One turn sends every row of this set to another row. A few are shown first. Where does it send the rows asked after them?
zelo: [2 -16 -7 -11 -2 -8 -14 26 -14 11 -6 24 25 3 10 4 44 -3 18]
Dudi: [14 9 -14 34 11 -14 -7 -5 10 -29 -7 -17 -9 -3 -29 -8 -3 -5 -8]
lok: [-15 10 -27 -23 -7 24 -11 -25 -19 2 24 -30 2 10 8 8 0 -19 41]
lifem: [-29 21 13 -4 -15 22 -2 -5 -19 -10 -12 18 -32 14 4 4 -20 16 -15]
vumar: [-7 -5 -3 -11 -28 -18 -35 38 -16 -5 -23 -11 -17 -4 25 15 4 7 3]
tipeb: [-2 14 9 -9 13 34 9 -25 -8 4 -10 -18 -2 0 -34 1 13 -35 10]
Luba: [1 -5 -8 -21 -18 -18 -34 42 -2 2 8 5 -5 0 21 2 -3 -5 -6]
vare: [-2 -9 -40 -12 -20 12 -1 -15 -25 9 26 -29 -4 -6 0 3 -2 -12 44]
fon: [-20 -8 13 -1 -37 -4 18 13 -12 -28 20 -8 7 25 -17 13 -5 10 27]
lani: [14 13 -25 24 16 24 -36 -6 16 -6 -29 8 -7 -1 1 -16 1 -9 16]
madi: [-10 10 -1 11 3 24 17 -34 -26 15 -7 -19 -7 8 -24 14 38 -12 7]
kapu: [-17 7 -7 -1 -4 33 18 -21 -14 19 -6 -34 10 11 -23 6 21 -28 10]
sir: [-40 -23 6 -1 -22 24 5 15 4 -19 19 -15 -3 25 -16 36 -2 5 23]
vafug: [-21 -23 23 -1 -32 10 19 9 -10 -27 1 -6 -19 12 -9 24 -2 16 27]
Moki: [10 -1 -4 -22 2 -7 -32 31 -14 -18 1 -3 -1 0 33 16 -16 6 -2]
tik: [-27 6 7 5 -27 37 2 16 -22 -8 -22 6 -16 18 -3 13 -22 28 -12]
vis: [11 -8 -6 -5 -7 12 -24 27 -11 14 -4 26 34 22 -4 16 32 -9 21]
litus: [-2 3 -51 15 9 28 -28 2 6 4 -24 11 2 -2 -5 -20 3 -4 8]
kogig: [1 6 -9 23 22 -8 0 5 4 -35 -24 -34 -1 1 -11 -4 11 1 -10]
Vak: [18 3 -28 28 -1 12 -17 1 18 13 -17 14 -1 0 16 -32 2 -9 17]

Moki turns into litus
kapu turns into vafug
Now find these:
vumar turns into Vak
tik turns into zelo
lifem turns into vis

One turn sends every row of this set to another row. A few are shown first. Where does it send the rows asked after them?
Tepif: [-27 -38 -36 24 -5 6 4 -15 -6 19 20 -31 26]
zos: [-13 -29 -10 44 -3 -21 -18 -1 5 -8 19 24 7]
dipak: [-19 -18 -26 36 -52 -23 -47 -32 5 5 14 -25 0]
Gumi: [11 -29 0 -3 -4 -8 -34 -42 -4 8 18 -40 -10]
ruz: [21 -12 -2 7 -21 -10 -44 16 21 23 43 -5 4]
pez: [-8 -28 -16 42 -3 -15 -13 -5 5 -9 21 24 0]
Mep: [-12 -22 -16 43 0 -20 -14 -6 5 -13 18 21 5]
Voba: [13 -30 -6 -3 -3 -5 -32 -36 -6 10 17 -47 -9]
futim: [-43 -14 0 4 -3 -26 -49 -1 13 -3 18 -46 23]
baf: [12 -29 -3 0 3 -8 -32 -40 2 14 17 -39 -16]
gazi: [-3 -18 -39 30 34 -13 -50 9 -1 7 27 -39 5]
rire: [-17 -18 -20 34 -54 -23 -45 -35 7 6 15 -22 3]
keves: [-27 -37 -34 25 -3 3 4 -21 -6 13 18 -32 29]
fip: [17 -12 -1 6 -24 -13 -48 16 15 21 43 -6 6]
peki: [14 -34 -8 -4 -2 -6 -39 -37 -5 11 18 -42 -10]
Nub: [-30 -33 -32 30 -7 4 3 -15 -7 12 23 -32 30]
bol: [33 -16 -39 35 -25 -30 -26 6 5 -8 24 -31 39]
Zifat: [-1 -19 -35 32 34 -16 -49 14 2 9 24 -33 0]
vudas: [23 -15 -45 35 -24 -28 -22 6 9 -6 31 -33 38]
Senok: [-43 -16 2 -3 -4 -20 -49 -1 15 0 18 -39 25]
sar: [-46 -16 -3 2 0 -24 -50 -4 16 0 20 -40 27]
keke: [-5 -23 -35 34 31 -21 -52 11 1 9 27 -34 -4]
lumid: [14 -28 -7 -1 -2 -8 -37 -40 -5 11 22 -45 -13]
Gulev: [-42 -11 -4 3 -4 -26 -47 2 11 -2 24 -46 28]
fal: [-42 -14 -2 -2 1 -22 -46 0 16 -2 19 -43 30]
Mus: [-7 -27 -15 40 -3 -21 -12 -5 5 -5 20 24 7]
Zumo: [12 -26 -3 -2 0 -10 -35 -39 -2 8 15 -45 -16]
teda: [-4 -25 -17 45 0 -22 -17 -7 5 -8 23 24 1]
dun: [26 -17 -40 36 -27 -24 -23 11 5 -5 25 -33 39]
bubav: [11 -12 -1 4 -26 -13 -45 17 14 24 46 -5 8]
kasuk: [29 -14 -42 32 -24 -27 -21 7 -1 -4 27 -29 39]
nen: [23 -16 -43 39 -26 -30 -25 6 5 -5 26 -30 38]
nesu: [-18 -22 -14 36 -51 -23 -49 -35 5 8 13 -20 3]
Dad: [-6 -29 -15 47 -2 -21 -16 -8 7 -9 26 21 0]
Tos: [31 -13 -45 28 -25 -23 -22 4 0 -4 24 -33 34]
Nedup: [-45 -18 -3 -1 -3 -20 -52 1 13 -3 20 -37 25]

vudas turns into peki
sar turns into dun
Mep turns into fal
Now find these:
ruz turns into nesu
baf turns into zos
Mus turns into futim

One turn sends every row of this set to another row. A few are shown first. Where does it send the rows asked after them?
pibat: [9 -4 15 5 18 -11 -13 -4 -1 -4 2 -21 -31 -9 -39 23]
kag: [-1 28 -2 -4 10 -21 13 16 24 20 11 25 24 8 -2 -6]
memok: [20 -7 -1 -25 6 28 28 1 2 -14 23 -16 -16 3 -8 -21]
ker: [15 8 15 -6 6 23 31 -9 10 -24 -25 16 -10 14 12 14]
Gil: [6 12 10 -4 10 20 32 -12 11 -23 -32 10 -6 10 8 9]
Kigu: [9 3 4 -11 32 -10 11 13 8 9 2 -22 -24 -27 -8 27]
Fiveb: [39 -16 16 -5 2 -23 -21 5 6 -10 -4 -26 -21 4 -2 -9]
nuzu: [31 -15 -22 -15 38 2 -22 -19 -19 -3 9 0 1 4 -18 3]
Nus: [3 5 -1 5 -31 38 16 28 21 7 7 10 -3 -6 3 -2]
lilel: [12 11 13 15 -2 -11 -26 -2 -4 4 14 5 -17 12 -50 -1]
Balut: [-11 -9 10 46 -2 13 -2 1 8 -9 -15 34 12 0 0 9]
Fir: [41 -11 1 0 4 -17 2 -3 24 5 -3 -23 -21 5 21 18]
megil: [-6 12 1 -12 29 -20 26 13 30 14 -2 0 10 -14 11 18]
simo: [16 -6 -27 -39 21 14 2 -20 10 -2 -5 -18 0 8 -16 15]
sov: [15 1 -8 -22 12 26 27 -2 -4 -6 19 -21 -17 -4 -10 -24]
livut: [-13 4 -21 -11 -17 17 -14 14 21 15 -22 16 23 1 -6 18]
gid: [0 21 10 14 -5 -20 -12 -2 16 8 10 28 17 26 -33 -9]
mutug: [4 -26 10 15 37 4 9 -29 -15 -26 7 5 -4 6 -11 -6]
gilo: [4 -32 -19 5 15 0 -39 -5 0 2 11 5 21 1 -29 -4]
Lesu: [13 23 -24 -32 6 17 0 0 0 10 -25 9 2 3 7 25]
gib: [14 1 -10 5 -7 -16 16 -1 21 26 7 -8 -9 13 34 25]
Vob: [-10 -15 15 41 -1 15 -1 6 1 -10 -6 40 7 4 7 14]
zefaf: [7 -13 24 -2 -4 -29 -31 9 -11 -8 -2 -10 -7 18 -11 -22]
gena: [0 -20 -5 29 1 18 -8 13 -9 6 37 3 0 -13 -18 -24]
nev: [-21 2 -5 5 -16 -23 5 3 2 26 9 10 3 27 25 13]
kepo: [2 -4 -17 13 3 4 -40 17 -9 14 -7 33 24 -5 -7 7]
gapef: [-3 -31 0 20 -1 22 -4 15 -10 1 42 7 2 -8 -13 -21]
Roka: [-23 -3 12 0 -17 -28 -17 10 -16 11 8 6 6 27 3 -15]
kemak: [2 17 -6 7 -26 34 17 27 19 10 0 8 -2 -9 2 -7]
ful: [8 -28 15 9 37 5 9 -22 -19 -30 9 14 -3 11 -4 -7]

kag turns into megil
sov turns into mutug
zefaf turns into Roka
Now find these:
kepo turns into livut
Nus turns into ker

One turn sends every row of this set to another row. A few are shown first. Where does it send the rows asked after them?
padef: [6 -22 -47 -40 28 5 -4 13 28 7 2 -15 10 -17 -10 -3 -38 8 7 20 0 -7 -2 8 -1 -16]
bev: [-35 -14 -17 -37 -40 8 -23 -5 54 -1 -5 28 -18 -6 3 -10 8 -6 6 -12 7 -7 2 -7 -3 2]
tup: [-21 14 -52 18 13 19 1 -10 -3 9 -3 5 44 -9 -2 3 1 20 -17 23 4 -1 1 -4 0 -14]
gugak: [-24 8 8 8 -12 9 8 -24 8 -25 -8 3 -28 3 1 1 -6 -45 -20 34 16 -6 -7 7 9 -27]
kelaz: [-17 -14 31 -13 29 4 -39 -8 -15 -6 -1 -5 -24 -4 6 -8 -22 -23 10 -2 13 0 4 -2 7 1]
zanob: [4 39 -20 2 -3 5 -19 -12 1 1 0 -25 -43 -5 24 1 19 11 -7 -13 -5 12 13 -7 -5 -22]
vol: [-15 -12 30 -7 30 2 -34 -14 -12 -10 -3 -3 -24 -4 9 -6 -22 -29 7 -6 9 -2 6 -7 9 -2]
sivir: [10 -12 -45 -27 34 -1 9 3 40 -9 -7 -9 6 -11 8 4 -38 -7 -7 19 -15 -7 3 -3 6 -21]
taz: [-23 14 -53 19 14 17 0 -10 -5 9 -3 4 42 -11 -1 3 0 21 -18 23 6 -1 2 -2 -1 -14]
kufaz: [4 43 -7 -45 7 12 2 13 5 4 12 12 32 -5 -8 8 23 -6 -8 7 -17 -2 -1 2 13 -20]
zek: [11 40 -2 -30 0 12 14 0 12 -7 1 18 36 -2 5 11 18 -18 -16 1 -23 -4 4 -7 19 -18]
kal: [-33 -12 0 -14 -26 19 -14 -3 -11 -1 5 -5 -22 -4 -28 -9 -4 -14 5 35 40 -6 -17 24 -1 -20]
rino: [-16 -18 29 -13 23 5 -40 -10 -16 -5 -1 -4 -22 -6 2 -8 -21 -19 14 -5 15 -3 4 0 6 3]
fotal: [-39 4 -16 -46 -21 5 -25 0 54 2 -1 29 -25 -9 7 -6 11 -9 5 -1 1 -2 4 -6 -5 -2]
lotav: [12 13 -21 14 -33 8 -12 -21 0 -2 -8 -24 -29 1 21 -3 10 14 -6 -31 2 6 10 -6 -3 -13]
ril: [6 9 -8 -38 -28 19 -1 11 -5 10 5 9 49 -4 -18 0 16 10 5 -12 2 -10 -6 9 10 -7]
bis: [-33 -11 -15 -33 -39 5 -17 -11 57 -4 -8 31 -17 -3 11 -7 4 -12 1 -12 2 -6 2 -11 -1 0]
pesul: [1 37 -22 -10 -7 8 -26 -2 -4 10 6 -28 -41 -8 12 -3 23 21 2 -10 3 12 9 1 -7 -21]
Genad: [13 5 -8 -23 -36 18 10 -1 4 -2 -2 13 52 1 -8 2 10 0 -7 -18 -6 -11 -2 1 16 -7]
Bal: [-21 13 -52 19 13 17 1 -10 -3 9 -4 4 45 -11 -1 6 -1 21 -18 23 6 1 1 -5 0 -13]
Bukev: [-21 13 -52 20 14 17 0 -9 -5 8 -4 3 43 -9 -2 4 -2 20 -19 21 5 -1 2 -3 1 -13]
suku: [-38 -6 -15 -48 -30 7 -25 1 52 4 -2 31 -20 -7 1 -9 11 -3 10 -5 7 -5 1 -5 -5 1]
zudiz: [8 -11 -45 -38 38 1 0 13 35 -2 0 -12 4 -16 0 3 -35 1 2 25 -9 -8 2 2 1 -21]
fud: [-26 -26 3 5 -41 17 -2 -16 -8 -12 -5 -1 -15 3 -21 -11 -11 -20 -2 22 37 -12 -16 18 3 -16]
vazav: [-38 6 -14 -42 -19 4 -20 -4 61 -3 -3 32 -25 -7 13 -3 11 -16 3 -1 -3 -3 5 -11 0 -4]
mig: [2 27 -7 -48 -8 15 -5 19 -2 13 16 11 38 -7 -20 1 21 8 4 2 -5 -5 -3 7 8 -14]
ketad: [16 20 -3 -18 -23 13 18 -7 10 -11 -5 15 45 1 4 8 11 -14 -15 -13 -19 -11 3 -7 19 -11]
garo: [15 -36 -44 -21 6 3 9 0 35 -4 -12 -9 20 -8 1 -2 -45 3 0 5 -4 -13 -2 -1 2 -15]
mesed: [-14 -24 33 -3 16 3 -33 -17 -14 -9 -6 -3 -19 -1 7 -9 -26 -24 9 -12 14 -4 5 -5 11 0]
koniv: [9 -37 -47 -31 11 7 1 9 28 3 -5 -13 18 -13 -9 -3 -43 13 5 11 4 -10 -2 8 -1 -13]
toka: [-22 14 -54 21 14 17 1 -9 -4 7 -4 4 44 -10 0 6 -1 21 -19 23 4 -1 1 -4 0 -12]
gulo: [-11 -17 32 -3 22 3 -32 -17 -13 -10 -5 -3 -20 -1 10 -5 -25 -28 5 -9 7 -1 6 -6 10 1]
mupo: [9 7 -24 5 -36 12 -21 -13 -7 7 -5 -26 -28 -1 11 -8 13 28 3 -31 11 6 5 2 -8 -12]
ludi: [-36 8 3 -20 -2 16 -14 -1 -7 -4 8 -4 -33 -4 -21 -5 4 -23 1 47 29 -3 -13 19 1 -28]
felu: [-29 20 5 -9 5 10 -1 -11 4 -14 2 1 -35 -1 -8 0 0 -39 -11 49 17 -4 -7 13 6 -30]
kudid: [14 -25 -43 -19 18 0 12 -4 37 -11 -13 -8 13 -8 10 2 -45 -5 -5 11 -10 -11 2 -4 8 -17]
sikin: [-22 -15 6 14 -36 13 8 -27 3 -23 -11 0 -17 6 -7 -6 -12 -38 -13 22 24 -12 -10 10 10 -19]
Kepu: [-34 -1 -14 -33 -28 5 -17 -9 61 -9 -8 32 -22 -3 14 -5 6 -17 -2 -6 -4 -5 6 -14 0 -2]
Kunuz: [-22 14 -54 21 14 19 0 -7 -4 9 -5 2 44 -11 0 4 0 22 -20 22 4 0 0 -4 0 -12]
dogo: [3 20 -23 -7 -23 13 -28 -4 -10 13 4 -30 -34 -7 6 -6 18 28 7 -19 11 7 8 5 -12 -16]
baki: [-13 -25 31 -8 16 4 -36 -11 -18 -5 -4 -5 -19 -3 2 -10 -26 -20 12 -11 18 -4 5 -3 9 3]
reka: [8 29 -20 11 -18 5 -9 -22 4 -5 -6 -23 -36 0 28 2 16 7 -11 -22 -6 9 15 -7 0 -20]

Bal turns into Bukev
sivir turns into kudid
Genad turns into ril
Now find these:
lotav turns into mupo
sikin turns into fud
fotal turns into vazav

